Rotation paths and how fast each direction turns (degrees a step)
Each turn is a multiple of 5 degrees from 10 to 175, or 0.
Each row of a path follows its step; steps can be skipped.
Rotation 1:
step 0: [ -3 -13  -2  -4  -3  -7  17   5  42   9  -2 -15  -5 -26  10   2   8 -14
   4  -5   1  14  14 -17  13  -8  -6   9  13  -7 -13]
step 1: [-11 -15 -15  -2   4 -17  19  -6  -4  -2  -7 -38   8   6   5   0  -2 -31
  -3 -28   4  -3  -2  13   7  -5   2 -11 -10  -5   6]
step 2: [  1  23  14   6  17  -4 -10  21   1 -28   8 -19  -4  11   8 -18   2 -23
   0  -1  -8   0  -4  -5  14 -15  -9  12 -15 -15   2]
step 3: [  5  10  21   4   5  -1   2  -8 -15  -7   9  -6   9  18   6  -5   5   1
  35 -12 -10   7 -11 -15  11  11 -16 -21  21  -8  18]
step 4: [ -6   0   0   2  -4  -3   3  -5  28  -2  22   0 -17   9  20  11  -1  10
  27  15 -12   7 -10  -4  23  -7  -2 -16   2  14 -22]
step 5: [-26   0 -11 -13   7   8   9 -30  12  12   3 -25  -1 -23  -7 -11   4   4
  16 -10   0  15   4  -7  -4  -2  -8 -19 -20   6  -4]
step 6: [-29  16  -8   4  -4   7  -3  18   9  -2  24 -30   2 -11   0  -6   7 -10
  -2 -19   9 -24   7  -6   4  -5  16   8   3  -4 -15]
step 7: [-11  17  31 -12  -7 -14  16  11  -4 -11 -17 -13  20  -6   5  -6   7  -1
  12 -25  11   3  -3   1  21  14  -2  14  -6   0   6]
step 8: [ -8   2   5  21 -17   0 -11  -5   0  -7   1   8  19  27   2 -12   5 -21
  25   6   2   9 -12  10  32  -1  14  -3  -5  -3 -10]
step 9: [  9   4   5 -15  -7   5  14  -2  14 -12   7  14   8  -8 -18 -14  -3 -14
  39  13 -12   7   9  -6  -1  -6 -19 -18 -13  -3 -12]
step 10: [-19   2 -16  -3  -8  14  13  -6   8 -12  13  -8 -15   1 -11 -19  -7  -7
   6 -10 -14 -19 -13  10  -4  10  -1 -28  18  23 -12]
step 11: [-16  27  23   2  -8  15  14  21  13  -3  -6 -25 -19 -15  -1  -7   3   2
   0   7  13  13  -3   1 -10  -2   3  -1  -5  27   0]
Directions:
[ 2  8  1  0 -5 -8 -1  7  7 -1  0 -3 -2  0 -1  2 -1  5  2  8 -4 -1  9  4
 -1 -6 -8  6 -4  1 -2] => 160
[ -5   6   1  -4  -1   1   5  -2   0   5  -4   1   5   1   5   2  -9  -6
  -3  -4  -3   3   5   5   1  -3   6   7   2 -10   0] => 60
[  4  -1  -8  -4   9  -2  -3  -5   0  -3   1  -4   2   1  -2   0  -3  -4
   4   3   7   0   5   6  -5   2  -1  -2  -6  -4 -11] => 90
[  3  -1  -1   5   1   1  -1   9  -2  -1   0 -10   2  -3  -2   0  -5   0
  -8 -12   1   5   6  -1  -1   1   3   1  -3   8  -3] => 70
Rotation 2:
step 0: [  0  -2  -6  12 -13  14 -15   2   2  -9   4 -21  10  10  -5   3 -26  21
 -22   5  10  -2  13   3   7  -7 -12  -8   3  -4 -21]
step 1: [  3  -3   2 -24 -20  20  -9  11  -2   2  -1  23  14   8   4 -11  -8  -6
  -3  -5  28   6   6  -5  12  18  -5   1  -5 -17  -2]
step 2: [  2  14  14  -6 -15   0  19  -1  -3  -6  -8  -2   3 -15  -2   5  -7  14
  33   1   6   1  11  11  -1   5   9   7 -12 -24  19]
step 3: [ -2   4  24   0   0 -20  -6  -3  18   5  10 -16  15  -5   3  17   2  25
   2  17  -1  15  -7   3 -11  10  -6  -5  21  -5   5]
step 4: [  4   8  -5 -10  -5  10 -18  14  17   9  24   0   1  13   5  -3   2   5
   5  28   0 -12 -11  -4  -1  -4   2 -33  -6   6   0]
step 5: [  1 -19  -1  -6   5   4   6   4   6   7 -11 -16 -10   6   2 -21  10  -8
   9  25  10  -4  14   5  21   6 -15  -3 -27  -6   0]
step 6: [ -9   0   0  11  17   3 -13 -22   4   7  -3 -10   0 -25   7 -27  -3  22
   9 -10  19  -6   9   8   7  11   0   7   6 -11  -6]
step 7: [ 16  19   5  -5  12  17  -9 -17  -1   6  -4  15  -1  -8  10   9   3   9
 -18  11  22  -5   6  -1 -22 -13  -8  -5  10 -12  13]
step 8: [ 10  15  28  15  -5   6  14   6  -5   3 -18  10  15   5   2 -12   1 -18
  -4  15  -1  -5  -7  13 -10   7   4 -26  -7  -1   2]
step 9: [ 10  -4  -2  16  -2  -6   2  -1 -11   9   3 -29  22   3 -12 -11 -22 -16
  19  18  -4  -8   8  -2   3   2  -5   1  18  -8   0]
step 10: [ -2   2  -5 -21   6   0  -8  -8   0   9  17   1   5  12  -5 -27  10  -5
  17  -2  13   2 -16 -10 -12   4 -20  14  20   3  11]
step 11: [ -2  27   4 -15  16   6  11   1   5   4  -8  -4 -28   8  -3 -16  -5  11
  11  -2 -12  -5  -2  14 -17 -15 -13  -1 -15   5  12]
Directions:
[-1  7  6  4  0  6  7 -4  3  2  2  1 -4  5  9  6  0  6 -3  3 -2  4 -5  3
  0 -6 -2  0  5  6 -5] => 90
[ 1 -2  9  0  2  5  1 -2 -8  9  6  2 -4 -2 -8  2  1 -3  3  3 -2  1  1  3
 11  1  6  4  0 -3 -4] => 100
[ 3 -2  0  4  5 14 -3 -2  3 -3 -7  1  3 -5 -2  2  1  3 -9 -6  3 -5  2  3
  4  1 -1  3 -4  3 -1] => 55
[-13   1  -3  -3   4   3  -4  -1  -1  -4  -2  -2  -9   9  -3  -6   1   2
  -2   3   1  -3   2  -1  -2   1  -2   4  -1  -5  -9] => 65
[  2  -1  -6  -7   2   1  -1   0  -4   4  -4  -3  -2   3   7   0   0   1
   7 -10   8   5   0  12   1  -2   1   3   2  -1   0] => 80
[  1  -8  -2  -2   3   3  -4   1   0   0   2  -2   2  -8   3  -4 -11   2
  -2   5  -6   7   1   3  -8   4   4   3   6   2  -5] => 120
Rotation 3:
step 0: [  9 -10   4  -1  12  -8 -11  -7   8  35   3 -10   7  -7   8 -11   3  11
  -7  19  -5  21  -7 -21  -7  12   6   4   3  -6  -7]
step 1: [ -5 -11  -7 -21   0  -9  16 -12  -2 -11   9   3  12  -7 -18   1   3   5
  -2   7  10  -7   9   9  -6  15   9 -11  -5  -8  35]
step 2: [  1  10  22  -3  18 -19   7  -2  13  -3   4  23 -13   2   2  -5  -3  -7
 -13   1  -3   1  -4  15  20  12 -13  12   9 -10 -17]
step 3: [ -3  22  -5   3   5   6   8  17  -3  -1   4   4  29 -19   2 -11   9   9
 -19  -3  -1  17  -8 -24  -6  -4   7  -9   4  -5   2]
step 4: [-12  -9 -13   0  17   0  16  -8   5 -14   1 -21 -10  10 -23   1   7  -6
 -14  23  17  -8 -14   4  -5   0  -1   2 -12   1  -6]
step 5: [ 3  5 -6 21 22  4 -6 -8 -4 -3 25 24  3 -4  6  7 -4  1  0  2 16  6 28 -2
 16  0 -7 15  4  6  0]
step 6: [-15  14   8  -2   9   3 -10   3  -9 -16  -6   0  23  -6 -15   0  11  17
  19 -10   1   4 -14  13 -12  -9  12   1   7 -12 -20]
step 7: [  7 -11   4   9   0  -9  -3 -13  12   6  15 -13 -13 -14  -9   4 -10  -3
 -10  -2  10  21 -12  -3 -23   6  -3   3 -11  27 -15]
step 8: [ -6 -19   6  -2  17  10  -3 -11   2  -2  -6  10  16  -4   6   8 -11  16
  16   2  11   2   3 -13  16  13  14   6 -22  -5  21]
step 9: [ -3   9  14 -12  -1 -24  -4 -26  -6  16  -1  -1  -6   0  -8   8  15  17
   2   3   7   4   2   9  -1  13   0  -8  21 -19 -16]
step 10: [  2   5  14  -4  -7 -17   9   6  15 -11  20  -3  10 -35  -2  -9  -7 -12
  -8  -9  -3   5 -11  -3   2   4  11   6   7   8  21]
step 11: [-16  -5   4 -25  17  18  12  -1  12   1 -14   2  -1  10   8 -14  -6  13
 -22  16   8  13 -13   1  15   7   0   3  -6  -3  -8]
Directions:
[-5  0  4 -1 -2  3 -2 12  3 -3 -2 -2 -2 -1  2  1 -7  4 -7 -1 -3  4 -9 -7
 -7  2 -1 -1 -1  6 -4] => 95
[ -1  -2   1  -6  10   8   3   1   1  -3  -1  -4  -7  -1  -1   8   2  -1
   0  -6  -7   1  -1   4  -1  -2   8   0  -1 -10   1] => 155
[ -6   4 -10   3   1   8  -1   1   1  -3   5  -2  -3  -2  -2  -3  -5   2
   1   5   2  -1   1   1   3 -15  -2   4   5   1  -4] => 45
[-1  4  5  4  0 -7  5  4  1  9  9 -5 -5  5 -2  6 -4 -7  3  0  0  4  0 -1
  0 -2 -3  8 -2 -3 -1] => 145
[  7  -1   2  -2  -2   3  -1  -1  -3   0  -1   3  -9  -8   0   1   1  -6
  -1  11  -1   5   5  -3  -2   3   0  -2   3   0 -11] => 155
Rotation 4:
step 0: [  1 -19  -3  -3  11   5   7   6  -4 -11  14  -5 -27 -13  13  16  -4   7
   7  16  -4 -11   3   8 -30  17  16  -6   3   0 -14]
step 1: [  1 -27  -2 -15   0   3  -8  13  -5  -1   2   8 -15   2  27   8   9  11
  -3  -6 -19   6  -8   7   0   1  15 -17  23 -21   1]
step 2: [ 13 -13  15 -20  -6 -17 -13  10   3  10  -9  -6 -12  -1  19  14  -2  14
   1  -4 -12 -20 -11   0 -13  15  -2 -19  -1  17 -10]
step 3: [-18 -10 -11 -12 -15   1 -11  17 -19  22 -10   5 -10   9  18 -11 -15  18
  -6  -7 -11  -3 -26 -10  -1   7  -6  -6  -2   1   5]
step 4: [  7  -8   9 -12 -24   7 -31  15  -5   0 -10   1  -2   0  -7  10 -29  12
  12   9  11 -11 -16  -1 -10   4  -2   6 -10   9  12]
step 5: [-13  11  -2   3   0  18  -4   1 -16  11   1   2  -3  13   5   6 -26  26
  15   4   1   7 -11  -3 -26 -12   4   7  16   5  21]
step 6: [ 20  -3  21  -1  -3  33  -7   8   6  -4  22  -6  -4  18  -8   2 -11  26
   0   2   4  -4  -7  16 -12   3  -2   9   7  -6   9]
step 7: [  4  17   8  -4   1  12 -12  -9 -14 -11  14 -14  -7  17   9   4  -4  26
  -7 -25  -8  -2   1   2  -1 -23   2   0  24   9  -8]
step 8: [  4  -1  -7   4 -13   8   2   4 -10  -6  39 -19  -1  -1  -2  -2  -3  16
 -14 -16 -11 -29  -7  11  -1   5   0   2  -8  12  -9]
step 9: [ -5   5 -15 -14 -20  -6  -6  -1 -21 -24  14   7   7  -1  -2  10   0  16
  -9  -7 -21  -8 -11   3  22 -20  18   3   1   2   8]
step 10: [ -6  15  -6  -9 -16  -5   9  -6   1  -4  12   5  11 -10  -4  22   1  16
  15  10 -25 -24   0  15  -5  15   9  11 -11  18   6]
step 11: [-25   8  -4 -22  -6  15  12  -9  -5 -16  -1  16 -14  11  -6   0  12  23
   6  14 -24   7  -6   4  12  14   3   6  -1  -7  12]
Directions:
[ 2  3 -5  5  6  2 -8 -1  2  4  3  7 -4  6 -9  0  2  3 -2 -7  6  0  4  1
 -6 -1  8  1 -2 -2 -6] => 45
[ 7  7  8 -5  5  0  4 -1  6  7 -3  6  3  8  5 -1  4  6 -3  2 -6  1 -1  2
  2  3 -1  3  1 -1 -3] => 80
[  1  10  -5   2  -3   0   4  -2   3  -8   3  -1   3   3 -11  -7  -1   0
   6  -1  -8  -4   2   0   6   3   0  -4   5   1   2] => 20
[ 3  1 -5  2  3  8 -3  5 -4 -2 -1  8  2 -2  0  4  0 -1  1 13 -4  1 10 -2
 -2  1 -3  5  2  4  4] => 65
Rotation 5:
step 0: [ 18  13  12  19  -8 -15   6 -12  -4   5   9  -7  15 -14  -2   6 -15  12
  16  14  -5  19   0   9   8  15  -6 -16  13 -23   2]
step 1: [ -3  22  -2 -12 -31 -16  19  -1   3  -2  -1   3 -12 -10  -4 -10   8  13
  -9  10  11 -14  -6  -5  21   3  -5 -19 -17   6   4]
step 2: [ -9  -6  -8  -8 -15  21  -7   6   6  10   6  28   0  15   8  -3  -3 -17
  19  -1  -7   0  -4  18  -4  -1  -6 -29 -13  14  -2]
step 3: [-10 -18   4   8  14 -31  -1  -9  -8  10  15   4  -5  -8   8  13 -19 -19
  10  -7   2  -9  13 -10  -9  14 -21 -14   8   3  -1]
step 4: [ -9  30  -4  -6   4  -3   7  -6  10   8  -4 -10  -4  15 -10   4 -16  -4
  11   7  13  12  -7 -22  12  19 -17  14  -5  -9  19]
step 5: [  3   4  19   7  -1  10  21  12   9  12  19   3   3  17  -2  -2   7  27
  10  33  -3   9  -1  -3  -4  -2  -1 -19   0   9   2]
step 6: [ -6 -14   7  -1 -12 -14   7   6 -18  -3   9  -3  -2   0 -23  14  -1 -10
   0   8 -12 -22  -6  28  18  -3  -7 -20  -7  -8  14]
step 7: [  2   6 -16 -20   0   1   1  -3  15  21  12  -4  -5   9 -11  -9 -16 -15
 -15 -17   0  -5   3   0  -1   4 -21 -16 -20 -13 -22]
step 8: [ -4   2  30   2  19   9  -3 -10   1  -2   8  11  15  14  14 -11  -5  -5
  10 -10   1  -9   5 -26  -8  19  -2 -18 -13  -3  15]
step 9: [  1 -27   2 -14  15   1  10   6  -7  14   1 -11 -15  -6 -10   1   2  -3
   1  22   6   8  -4 -13  13  13  -6   6  -4  15  34]
step 10: [  6  13  -9  -8  12   5 -19   2  16   0  32 -19   2   8 -17   4  -9  18
   1  10 -12   9  -9  24   6   3 -11  -6   7  -3   7]
step 11: [  1  13  25   4  -2   4  13 -26  -2   8  16   2 -15   0  -1  -6   5  11
 -19  -2 -12 -32   9   6   4 -10 -10  -6  -2 -13   1]
Directions:
[ 3  0  1  4  5 -7  4 -5 -4 -7  6  5  6 -1 -5  2  2  9  6 -8  1 -3  6 -1
  0 -4 -1 -1 -3  6  2] => 140
[-3 -3 11  4 -1  4  4 -1 -8  0 -1  3  0  1  3 -7 -2  1 -3 -4 -1  7 -5  4
 -7 -5 -8 -2  5  1  3] => 125
[ 1  1  8  3  0 -2 -7  0 -1  6 -1 -1  1  2  1 -4 -2 -7  5 -2 -1  1 12 -5
  4 -3 -4  8 -3 -5 -6] => 85
[ 0 -2 -9 -6 -1  7  6 -2  1  5  1 -3  3  1 -3 -2 10  1  9 -4  1  8  0  4
 -4  1 -6  4 -3 -3 -2] => 140
[ -2  -3   3  -9  -2  -2  -2  -2  -1  -4  -8   2   2   1   1  -4   3   7
   5   6  -4   5  -3 -12   5  -6   2  -5  -3  -2   0] => 95
[  5   4  -3   2   1   6   2   9   0   0  -4  -2   5  -5   0   0  -2   6
   2   4  -4  -9   2  -2   2  -4 -11   1   8  -1   3] => 70
[-7  2  3  3 -1  5  3  1  9  3 -3 10  1  6 -2 -6  9  3 -3 -2  1 -4  5 -2
  3  4  4  0  5  1  4] => 110
Rotation 6:
step 0: [ 21   1   5  23  11  -8  17   9  -7  -1 -20   4   0  -3   8 -25   0   7
 -10   7  10   8   1  20  15  10  -9  30   9 -17   8]
step 1: [ -6  -5  26  -2 -15   1  11   4  14  -5 -10   4  11  10  -8  11  -3   4
  -3 -21  -5   2  -2 -24 -22  12  10 -26 -21 -17 -14]
step 2: [-23  12 -25  14   1   7 -13  -3  17  11   9 -12   5 -28  -7   1   6 -10
 -15  23  14  -4  -2  -5  10 -14  -2 -10   1  10  20]
step 3: [ -2  -9   8  -5  -4  10  17  13 -27   6  -3   8 -12  31  -8   7  -9  -9
   6  18 -10  -6  -2  19   6   0   0   7  14  23 -25]
step 4: [  8  -2  -8  -2  17 -10  -4 -23  -5   9  -4   3  -2   6  19 -19  19  17
  29 -23  20  -4  -7 -20   8  -2 -10  -7 -14 -10   0]
step 5: [ 13  10  21 -11   6  21 -27  13   8 -27  -4   0  15  -2  -7  10   5 -12
 -20  -1   1  12   7   4 -12 -19   0   9  15 -11  12]
step 6: [  3  17  -9   5 -16  -8   7 -11 -15   9   8 -13  10  -4  -4 -11 -37  -9
   1  10 -12  11   4   0   6  37  -4 -10 -14   3   5]
step 7: [ -9 -13 -21  -1  -8   9  24  20  23  11  -9   6 -11   4  13  -3  10  -3
  12   1  -2  -4 -23 -10  -5 -15  27  17   7 -13   0]
step 8: [  9  -6  16  10  -9 -14  -9  -4 -15   2 -18  16   7 -18 -13  20  11  13
   0   8  22 -20  17   5  12   1  -6 -25  20  -4  -8]
step 9: [-10  15  14   6  28   5   9   7   6   2  19 -15  -4  22   6  -1 -20  21
  -9   4   2  19   6 -16  -3 -20 -12  -2 -17  17  -1]
step 10: [  1 -23  -9   8   2  24   0 -17 -10 -12  -7  -2   3   7  -9 -24  22 -25
 -15   2  -3  -2 -23  16   7  17  -2  -5  -9  -8   8]
step 11: [ -6  32  -4 -12 -20  -4 -10   7  -4  12 -14  25   0  -1   5   9   3 -25
  20 -13  -3   0  18 -15 -18  -6   0   5  -9   8 -14]
Directions:
[-8  0  1  2  5 -1 -5  4 -1  3 -2 -3 -6 -2  8  5 -7  0  8 -6  0  1 -4 -8
  1  3 -2 -2 -6  2  6] => 145
[ 6 -2  4 -2  8  3 -2  3  3 -1 -2  0 -6  2 -7 -7  2  0 -6 -3  1  5  9 -5
 -3  7 -4 -1 -4 -3  6] => 80
[  1  -4  -5  -4   0  -3  -1  -2  -1  11 -11  11  -4   4   1   2  -3   3
  -2  -3   5  -2   1   3  -3   0  -2   8   0  -3  -1] => 95
[-1  2 -6 -8  6  1  7  7 -6  0  2 -1  0  1  5  0 -1  2 -7  2 -3  0 -4  5
 10  7  0  2 -6 -1 -4] => 110
[ -8   3   4  -1   5  -2   8  -6   0   0   0   5  -3  -1  -2  -3   3  -6
   2 -10   2   4  -2   0   5   2   7  -1   7  -6  -2] => 110
[-4 -4  4 -4 -4  7 -3  3 -1 -8 -6 -5 -5  7 -3  3 -2  4 -4 -3  0 -4 -8  2
 -3  5  2 -1  9  1  0] => 160
